In the data rows, zero lies at 7.5, halfway between 7 and 8.
Here are some points, each followed by its number:
10  8  8  8  9  8  9  9  6  9  7  7 0
 4  9  5  7  7  8  6  6 10  7  8  7 1
 2  9  5  9  4  8  5  3  8  2 10  7 2
6 8 6 9 8 7 7 5 6 6 7 7 3
11  9  6  6  6  8  9 11  9  9  8  7 4
7 8 9 6 6 7 8 7 5 8 4 6 5
8 8 5 6 9 8 7 8 9 7 9 5 6
7 8 5 9 9 8 8 8 7 6 7 6 7
 8 11  4  8  8  6  7  9  8  9  8  7 8
 8  3 11  6  8  9 10  9  8  9  5  7 9
8 8 5 6 9 9 7 7 9 7 9 5 10
 6  9  7 10  4  9  6  3  7  6  6  8 11
 2  9  6  8  4  8  5  3  8  2 11  8 12
 2  9  6  9  4  8  6  3  7  3 10  8 13
4 7 6 8 9 7 7 8 8 7 9 9 14
10  9  5  8  4  7  8 10  5  7 10  8 15
12  5 10  8 11  7  9 10 10  7  9  7 16
 5  9  6 10  5  8  5  3  7  6  6  8 17
10  7 10  8  7  7  8  6  4  8  5  7 18
 8 11  8  6  6  6  7  6  3  7  5  9 19
 5  9  7 10  5  8  5  3  7  6  6  8 20
 5  8  7 10  4  9  5  3  7  7  6  8 21
6 8 6 9 9 7 6 5 7 7 8 8 22
9 9 7 9 7 6 5 6 6 8 9 9 23
New points follow, each followed by the numbers of its three nearest points above, smallest number first.
 9  6 10  8  7  8  9  6  5  6  5  8 0 5 18
12  5  9  8 11  7  9 11 10  9  9  8 0 4 16
 4  6  7  5  8  8  8 10 10  8 10  9 1 6 14
 8  3 11  6  8  9 10  9  9  9  6  7 0 9 16
 4  8  6  7 10  7  6  9  8  8 10  9 1 14 22
 7  7  9  6  7  7 10  8  6  5  7  6 0 5 7
 9  4  8 10  9  9  8  9 10  8 10  8 0 14 16
 8  5 11  6  8  7  9  9 10  8  5  8 0 9 16
 6 11  4 11  8  7  5  7  7 12  7  7 8 22 23
 9  4  8  9  9  9  8  9 10  8 10  8 0 6 16
 5  6  8  5  8  7  8 10  9  8 10  9 1 6 14
 6  6  9  5  9  7  8 10  9  9  9  9 0 9 14
 8  3 11  6  8  9 10  9  9  9  6  7 0 9 16
10 10  6  5  7  8  8 11  8  7  8  7 4 6 8
